[[ -3  28   9   5   0  17 -10  -2   8   2]
 [  5  12   4  17   7  10   2  -6  12  11]
 [ -5  16   3  -1   0   6 -10   1  -6   3]
 [ -7  -3  -3   5  -1   0  11   3   0  19]
 [-14   2  20   0  -9 -12  -1  35  -4 -13]
 [  8   8   8  10   3  -9 -26  -6 -27  23]
 [ -3  -4 -10   1  11   0  12   8   8 -19]
 [ -5   1  -4  -3   0   4   6   1   4   0]] → 0

[[ -6  21 -27  -3   2  -1  -3  -2   9]
 [ 11 -19  -1   3  -2  -5   4  -2  -1]
 [  3  19 -12  -4  -3  -3   2  -2  -7]
 [ -6 -15  -8  -5   5  -8   0 -12  19]
 [  8 -30  -5   9   1   6  -2  10   5]
 [  3 -14  -3   0   1  -6   0  -7   6]
 [-12  17  20 -12   0   5   0   1  -2]
 [ -6  28   6  -8  -2   4   0   3  -9]
 [-14 -13  19   3   5  -1   3 -10  14]
 [ -9 -13  32   0   2   0   5  -7   1]
 [ -1  -4  32  -6  -4 -13  11 -20  -8]] → -8

[[ 25  24  -9 -28  25  -9 -15  -6  23   9]
 [ -9  -9 -19  28  -8 -17   0 -19 -16   3]
 [  5   5  13  21   7  14 -22  13  -2  -3]
 [ 21  18 -23  -8  19 -23 -23 -24  12  25]
 [  8   8 -18 -13   9 -18 -25 -17   2  30]
 [-31 -31  15  -3 -34  13   8  13 -23  17]
 [ -3  -2   5   7  -2   5  36   7   2 -40]] → -40

[[ 13   3   4   3  19  -9   5  -8  18   6  29   7 -19]
 [-28 -25   1  -1  -2   5 -26 -19 -23 -24  -5 -15  37]
 [-18 -15 -20  14   2 -25 -32  -2  -4  12  -9  15  15]
 [ 18  12   0  -3   2   1  12   1  16   7  13   5 -18]
 [-20 -21  -2   0  32 -13  -7 -15 -16 -17  19 -15  18]
 [-11  -5   1   3  24 -13  10   8 -14  -1   5  -6  12]
 [  8  10   0 -21  -7  20  41   7 -10 -22  -5 -26   0]
 [ 11   6  10   3  -1   6   3   0  11   7   8   7 -11]
 [ 11   5  -3   2   7   0   1  -6  15   7  15   8 -12]
 [  3   2  25 -17 -22  35   4  -7  -9 -24  -9 -22  -3]
 [-20  -5  11  -2   1   7  12  14 -32 -13 -24 -16  39]
 [  5  16 -10  -7 -36  11   0  20  -3   9 -36   4  -1]] → -1

[[  4   4  11   0  14   0  -1  -9   4 -26  -2   0  10  -4 -15]
 [ -7   4  19 -12   1 -12   1  37  23 -14   1 -11 -15   3  30]
 [-10   9  -2  -4  -4 -18 -16 -11   7 -39 -15 -13 -38 -14 -17]
 [ 14  12 -25 -11  -9  26  16 -16 -23  31   4  -7   6  12 -17]
 [ -9  34  10 -14  -6  -5  -4   8  -4  12 -10 -11 -10  -8  -6]
 [  7  23 -30   0  28  11   9 -13  -4 -14   5   0  -5   2   1]
 [  3 -36   1 -21  -8   1  -8 -18 -31 -13   4 -24 -18  -7 -25]
 [  4  17 -14 -32   6  14   5 -14 -36   7   2 -28 -19  -3 -23]
 [  7 -24  14   2 -21  11   3 -13 -14  28   1   6  21   4 -25]
 [ 12  -5 -17  20   0  12   8 -13  12   2   2  20  18  10   3]
 [  6   2 -30   1  14   3  -5 -41 -27 -26  -1 -11  -7  -7 -42]] → -42

[[ 0  0  0  0  3 34 35 34 35 34 35]
 [ 1  0  0  0 14 35 34 35 35 35 35]
 [ 0  0  1  1  0  0 -1  0  0 19 34]
 [ 0  0  0  0  1  0  0  0  0 11 35]
 [ 0  0  0  0  0  1 29 35 34 35 35]
 [ 0  0  0  0 30 35 35 35 35 35 35]
 [ 0 -1 18 35 35 35 35 34 35 35 35]
 [ 0  0  1  0  0  0  0  0  0  0 33]] → 33
---
[-43 -29 -21  -9] out -9, -43

[-10   2 -36 -14] out 2, -36

[-18  33  14   4 -11  17] out 33, -18

[-39  -7  -1  25] out 25, -39

[ 10 -31 -25  -5  -7 -11 -17] out 10, -31

[[ -7  10  12  34]
 [  2 -11   9   0]] out 34, -11
---
[[8043 2969 4003 6900 3111 6156]
 [5783 4633 5527 4758 3031 5611]
 [4266 5878 5300 3573 4811 4957]] gives 6156

[[6 1 6 6 6 1 1]
 [2 5 2 3 2 5 5]
 [0 7 0 1 0 8 7]] gives 1

[[5 6 4 5 7 6]
 [8 5 1 8 7 3]
 [6 7 8 7 6 7]] gives 6

[[5667 4409 1516 5454]
 [5325 7668 9054 2095]
 [4439 7509 1986 7566]] gives 5454

[[  2  34  21 -34]
 [ 14  19   7 -38]
 [ 13   9 -13 -49]] gives -34

[[169  52 171 225  39 153 209]
 [170  50 173 228  37 154 212]
 [170  50 172 227  38 153 211]] gives 209

[[4563 5486 6468 4971 2657 3446 3349]
 [2340 5479 6066 2973 4871 4317 6377]
 [5231 7752 3602 4565 3912 3869 7051]] gives 3349

[[55 67 20 51 64 69 64]
 [28 98 93 26 96 51 92]
 [83 37 78 86 38 14 37]] gives 64
---
Q:
[[-22 -21 -33  13  37  14]
 [ 16 -24 -29   1   5 -12]]
A: 37, -33

Q: [-42  -3   2   1  28  10  -1]
A: 28, -42

Q:
[[ 12  14   5  36  14   9 -21]
 [ 18 -12   1 -11 -11 -12 -13]
 [ -1   0  -2   0  -3  -3  -2]]
A: 36, -21

Q: [  0  32   8 -13   4  13  -6]
A: 32, -13

Q:
[[ 12  -4   2 -22  -8]
 [ -7   2  16  10  11]
 [  3 -14 -30  27  33]]
A: 33, -30

Q: [ -7 -15 -35 -27  14   2]
A: 14, -35

Q: [-25   3  43  37 -24 -29  35]
A: 43, -29
